In the rows, zero is written as 128.
One hidden turn or mirror swaps the rows below in pairs. Which row is each named row swapped with?
z138: | 128 |  83 | 135 | 101 | 139 |  84 | 128 | 151 | 142 | 114 | 140 | 128 | 132 | 122 |  93 | 113 | 127 | 130 | 152 | 122 | 146 | 137 | 115 | 150 | 150 |
z629: | 115 |  81 | 121 | 121 | 125 |  86 | 121 | 143 | 139 | 113 | 132 | 131 | 142 | 105 |  96 | 110 | 123 | 139 | 159 | 125 | 146 | 139 | 114 | 138 | 142 |
z261: | 151 |  87 | 152 | 110 | 130 | 142 | 141 | 107 | 147 | 104 | 135 | 129 | 133 | 128 | 141 |  84 |  91 | 140 | 146 | 133 | 114 | 119 | 116 | 163 | 165 |
z287: | 120 | 118 | 128 | 131 | 110 | 119 |  73 | 100 | 157 | 127 | 108 | 135 | 118 |  95 | 141 |  85 | 113 | 159 | 128 | 138 | 114 | 111 | 111 | 112 | 135 |
z94: | 115 | 111 | 117 | 145 | 140 | 118 | 118 | 112 | 110 | 131 |  84 | 126 | 147 |  99 | 131 | 138 | 148 | 146 | 137 | 148 | 131 |  74 | 117 | 170 | 139 |
z44: | 135 | 135 | 111 | 121 | 162 | 136 | 125 | 106 | 152 | 127 | 120 | 114 | 144 |  70 | 118 | 145 | 150 | 136 | 137 | 131 | 141 |  77 | 121 | 173 | 117 |
z519: | 158 | 152 | 135 | 114 | 112 | 130 | 130 | 140 | 124 | 143 | 136 | 134 |  93 |  94 | 115 | 103 | 132 | 145 | 146 | 128 | 141 |  96 | 130 | 135 | 119 |
z793: | 141 | 128 | 152 |  96 | 150 | 136 | 124 | 144 | 159 | 114 | 146 | 144 | 125 |  91 | 125 |  91 | 102 | 150 | 136 | 131 | 118 | 104 | 122 | 120 | 197 |
z554: | 193 | 145 | 130 | 135 | 132 | 138 | 103 | 107 | 148 | 115 | 151 | 119 | 118 |  91 | 111 | 123 | 107 | 138 | 147 | 117 | 108 | 124 | 116 | 137 | 148 |
z550: |  99 |  89 | 153 | 120 | 133 | 121 | 103 | 128 | 140 | 119 | 152 | 155 |  94 | 141 | 102 | 120 | 142 | 127 | 168 | 152 | 110 | 116 | 129 | 153 | 145 |
z230: | 144 | 113 | 141 | 102 | 174 | 150 | 105 | 108 | 126 | 135 | 106 | 173 | 115 | 121 | 121 |  99 | 123 | 156 | 152 | 126 | 137 | 105 | 126 | 117 | 185 |
z168: | 111 | 103 | 116 | 113 | 162 | 122 | 130 | 133 | 157 | 126 | 148 |  93 | 137 |  87 | 123 | 108 | 127 | 120 | 172 | 130 | 133 | 130 | 147 | 160 | 153 |
z14: | 152 | 106 | 140 |  97 | 176 | 143 |  98 |  97 | 132 | 140 | 103 | 169 | 124 | 116 | 115 |  96 | 128 | 156 | 152 | 134 | 134 | 110 | 127 | 116 | 177 |
z611: | 159 | 107 | 139 | 127 | 124 |  88 | 112 |  80 | 126 | 119 | 168 | 149 | 128 |  90 | 109 | 130 | 137 | 126 | 143 | 120 | 116 |  78 | 122 | 139 | 133 |
z194: | 144 |  82 | 137 |  98 | 130 | 121 | 130 | 103 | 148 | 109 | 137 | 118 | 128 | 143 | 145 |  85 | 103 | 143 | 122 | 132 | 116 | 111 | 117 | 173 | 154 |
z734: | 153 | 148 | 134 | 110 |  99 | 124 | 129 | 131 | 121 | 135 | 144 | 136 | 104 |  97 | 123 |  89 | 131 | 141 | 150 | 124 | 136 |  93 | 131 | 136 | 119 |
z15: | 104 | 114 | 113 | 130 | 134 | 122 | 124 | 109 | 127 | 132 | 123 | 120 | 156 |  77 | 146 | 143 | 148 | 149 | 121 | 151 | 124 | 103 | 113 | 151 | 112 |
z356: | 132 | 125 | 128 | 102 | 146 | 127 |  86 | 152 | 146 | 121 | 165 | 128 |  83 | 114 | 131 | 110 | 113 | 140 | 127 | 106 | 142 | 105 | 113 | 115 | 161 |
z11: |  98 | 133 | 119 | 120 | 138 | 112 |  82 | 118 | 151 | 125 | 118 | 108 | 116 |  94 | 146 |  77 | 128 | 151 | 137 | 145 |  93 | 120 | 140 | 137 | 149 |
z302: | 146 | 132 | 133 | 106 | 117 | 128 | 130 | 122 | 142 | 132 | 131 | 132 | 118 |  87 | 112 | 110 | 121 | 132 | 164 | 107 | 152 |  98 | 155 | 129 | 108 |
z583: | 139 | 127 | 144 | 115 | 168 | 141 |  98 | 103 | 134 | 101 | 110 | 178 | 142 | 103 | 118 | 132 | 128 | 154 | 128 | 154 | 112 |  85 |  95 | 153 | 183 |
z764: | 159 | 124 | 134 | 122 | 120 |  93 | 132 | 112 | 103 | 119 | 161 | 132 | 148 | 110 | 111 | 118 | 149 | 133 | 141 | 104 | 127 |  90 | 121 | 133 | 156 |
z341: | 133 | 121 | 150 | 117 | 154 | 154 | 104 | 107 | 148 |  98 | 119 | 175 | 133 | 106 | 117 | 143 | 122 | 138 | 130 | 160 | 119 |  86 |  88 | 159 | 177 |
z985: | 117 | 141 | 129 | 103 | 135 | 120 |  90 | 147 | 137 | 124 | 166 | 128 | 100 |  95 | 138 | 116 | 116 | 139 | 140 | 111 | 137 | 119 | 114 | 105 | 158 |
z742: | 110 | 115 | 114 | 127 | 136 | 122 | 126 | 112 | 124 | 131 | 123 | 116 | 152 |  69 | 145 | 145 | 148 | 150 | 118 | 150 | 120 | 103 | 114 | 156 | 113 |
z59: | 109 | 124 | 121 | 116 | 162 | 129 |  94 | 120 | 156 | 133 | 129 | 102 | 112 |  83 | 130 |  74 | 140 | 146 | 152 | 141 |  93 | 114 | 152 | 135 | 149 |
z453: | 150 |  99 | 155 |  92 | 126 | 130 | 129 | 119 | 155 |  99 | 147 | 142 | 133 | 131 | 130 |  85 |  95 | 150 | 138 | 133 | 110 | 116 | 110 | 148 | 178 |
z112: | 118 |  98 | 154 | 103 | 147 | 131 |  92 | 120 | 144 | 120 | 136 | 177 |  92 | 135 |  99 | 121 | 129 | 141 | 180 | 138 | 126 | 119 | 127 | 140 | 170 |
z312: | 139 | 129 | 137 | 138 | 149 | 103 |  68 | 134 | 143 | 116 | 156 | 132 | 104 | 118 | 113 | 146 | 134 |  99 | 159 | 142 | 103 | 125 | 115 | 150 | 150 |
z93: | 142 | 124 | 130 | 142 | 145 | 112 |  76 | 143 | 110 | 133 | 109 | 128 | 107 | 115 | 107 | 143 | 140 | 132 | 170 | 131 | 113 |  73 | 126 | 152 | 172 |
z421: | 132 |  96 | 121 | 121 | 178 | 112 | 110 |  89 | 135 | 147 | 115 | 133 | 157 |  90 | 131 | 108 | 145 | 127 | 124 | 157 | 128 | 134 | 129 | 132 | 124 |
z156: | 123 | 133 | 134 | 108 | 136 | 129 |  97 | 152 | 153 | 127 | 171 | 131 | 102 |  91 | 127 | 113 | 116 | 139 | 136 | 109 | 135 | 111 | 108 |  99 | 152 |
z25: |  98 | 129 | 113 | 114 | 159 | 118 | 103 | 124 | 154 | 125 | 138 |  91 | 120 |  88 | 131 |  83 | 134 | 135 | 162 | 136 | 116 | 122 | 152 | 146 | 140 |
z253: | 143 | 137 | 126 | 141 | 137 | 107 |  80 | 129 | 121 | 118 | 120 | 131 |  99 | 123 | 104 | 142 | 131 | 110 | 171 | 132 | 106 |  84 | 122 | 160 | 169 |
z697: | 137 | 125 | 103 | 117 | 166 | 145 | 115 |  99 | 154 | 124 | 122 | 110 | 143 |  79 | 118 | 149 | 144 | 128 | 134 | 132 | 130 |  84 | 129 | 175 | 116 |
z140: | 118 | 119 | 119 | 133 | 112 | 114 |  66 | 104 | 154 | 131 | 109 | 133 | 110 |  93 | 138 |  92 | 111 | 157 | 133 | 136 | 107 | 115 | 115 | 115 | 136 |
z452: | 156 | 108 | 148 | 120 | 148 | 133 |  88 |  97 | 153 | 130 | 124 | 150 | 105 | 111 | 138 | 137 | 136 | 145 |  92 | 153 | 112 |  79 |  89 | 164 | 143 |
z248: | 127 |  68 | 120 | 114 | 147 | 119 | 105 | 107 | 143 | 126 | 112 | 109 | 112 | 156 | 128 |  90 | 125 | 135 | 134 | 127 | 142 |  89 | 124 | 165 | 143 |
z428: | 105 | 113 | 111 | 136 | 134 | 121 | 119 | 111 | 114 | 138 | 100 | 117 | 152 |  88 | 135 | 143 | 148 | 151 | 135 | 146 | 124 |  90 | 120 | 159 | 118 |
z462: | 110 |  97 | 116 | 112 | 163 | 126 | 132 | 127 | 166 | 127 | 151 | 103 | 132 |  82 | 117 | 109 | 122 | 125 | 174 | 137 | 139 | 133 | 134 | 163 | 154 |
z895: | 131 | 129 | 102 | 112 | 165 | 138 | 120 | 107 | 146 | 129 | 121 | 120 | 146 |  69 | 109 | 131 | 158 | 132 | 137 | 142 | 138 |  72 | 127 | 167 | 123 |
z318: | 132 |  67 | 123 | 115 | 144 | 112 | 112 | 105 | 136 | 122 | 116 | 114 | 109 | 157 | 126 |  94 | 117 | 136 | 129 | 118 | 141 |  88 | 124 | 162 | 143 |
z797: | 127 | 124 | 144 | 123 | 175 | 133 |  93 | 112 | 126 |  96 | 110 | 173 | 140 | 117 | 108 | 135 | 134 | 153 | 130 | 156 | 108 |  81 | 104 | 140 | 176 |
z698: | 144 | 115 | 147 | 106 | 166 | 132 | 104 | 134 | 133 | 119 | 116 | 145 | 103 | 126 | 131 | 136 | 139 | 150 |  97 | 157 | 112 |  96 |  88 | 174 | 170 |
z84: | 134 | 118 | 148 | 114 | 167 | 143 |  97 | 114 | 145 | 104 | 119 | 177 | 138 | 108 | 119 | 146 | 131 | 154 | 135 | 159 | 113 |  80 |  88 | 156 | 178 |
z631: | 154 | 107 | 142 | 119 | 147 | 137 |  82 |  97 | 158 | 132 | 131 | 154 | 101 | 104 | 137 | 143 | 136 | 150 |  98 | 151 | 109 |  79 |  92 | 164 | 139 |
z317: | 126 |  95 | 131 | 140 | 187 | 110 | 109 | 110 | 110 | 106 | 149 | 126 | 139 | 124 |  99 | 121 | 137 | 132 | 167 | 135 | 108 | 103 | 150 | 133 | 166 |
z777: | 149 | 126 | 133 | 115 | 147 | 169 | 109 | 115 | 142 | 139 | 103 | 123 | 125 | 142 | 136 | 134 | 123 | 135 | 108 | 122 | 112 | 117 | 110 | 136 | 183 |
z160: | 185 | 150 | 136 | 143 | 127 | 127 | 110 | 116 | 146 | 121 | 152 | 122 | 113 | 102 | 113 | 107 | 106 | 144 | 145 | 120 | 107 | 120 | 117 | 120 | 161 |
z980: | 128 |  87 | 125 | 145 | 176 | 104 | 115 | 112 | 126 | 120 | 162 | 118 | 133 | 132 | 104 | 115 | 133 | 129 | 174 | 139 | 112 | 111 | 147 | 134 | 156 |
z444: | 153 | 130 | 101 | 120 | 153 | 145 | 118 |  93 | 152 | 124 | 132 | 110 | 137 |  84 | 115 | 149 | 139 | 134 | 134 | 128 | 135 |  92 | 114 | 173 | 108 |
z957: | 154 | 111 | 155 | 109 | 158 | 133 |  92 | 113 | 145 | 126 | 122 | 156 |  96 | 123 | 131 | 133 | 134 | 152 |  94 | 154 | 113 |  88 |  88 | 167 | 151 |
z900: | 135 |  99 | 127 | 120 | 148 | 150 | 118 | 103 | 176 | 139 | 111 | 123 | 131 |  90 | 111 | 134 | 117 | 123 | 155 | 118 | 136 | 130 | 149 | 138 | 110 |
z641: | 112 | 109 | 112 | 142 | 137 | 118 | 111 | 109 | 114 | 136 |  88 | 120 | 148 | 100 | 134 | 137 | 154 | 145 | 136 | 151 | 124 |  77 | 115 | 164 | 135 |
z139: | 122 |  86 | 130 | 112 | 147 |  96 | 132 | 155 | 137 | 118 | 140 | 130 | 130 | 119 |  92 | 108 | 127 | 129 | 166 | 125 | 153 | 133 | 106 | 148 | 153 |
z565: | 148 | 123 | 157 |  96 | 146 | 131 | 117 | 137 | 158 | 112 | 153 | 148 | 126 |  96 | 128 |  90 | 105 | 150 | 136 | 131 | 115 | 118 | 117 | 126 | 198 |
z361: |  98 |  81 | 154 | 122 | 138 | 124 | 114 | 128 | 133 | 124 | 155 | 163 | 101 | 136 | 101 | 133 | 138 | 137 | 168 | 156 | 118 | 114 | 126 | 144 | 142 |
z370: | 148 | 118 | 144 | 106 | 165 | 134 | 102 | 134 | 139 | 122 | 114 | 146 | 104 | 132 | 129 | 130 | 143 | 150 |  95 | 157 | 117 |  95 |  88 | 173 | 167 |
z476: | 134 | 103 | 132 | 122 | 150 | 160 | 116 |  95 | 169 | 137 | 105 | 116 | 131 | 101 | 118 | 138 | 112 | 120 | 153 | 117 | 139 | 125 | 149 | 133 | 121 |
z892: | 163 |  94 | 156 | 138 | 126 | 101 | 107 |  81 | 135 | 125 | 165 | 145 | 121 |  82 | 116 | 142 | 130 | 133 | 138 | 119 | 131 |  89 | 113 | 149 | 128 |

z444 swaps with z797
z317 swaps with z554
z428 swaps with z957
z25 swaps with z453
z312 swaps with z764
z793 swaps with z462
z519 swaps with z361
z194 swaps with z11
z93 swaps with z892
z895 swaps with z341
z550 swaps with z734
z697 swaps with z583
z156 swaps with z139
z356 swaps with z629
z565 swaps with z168

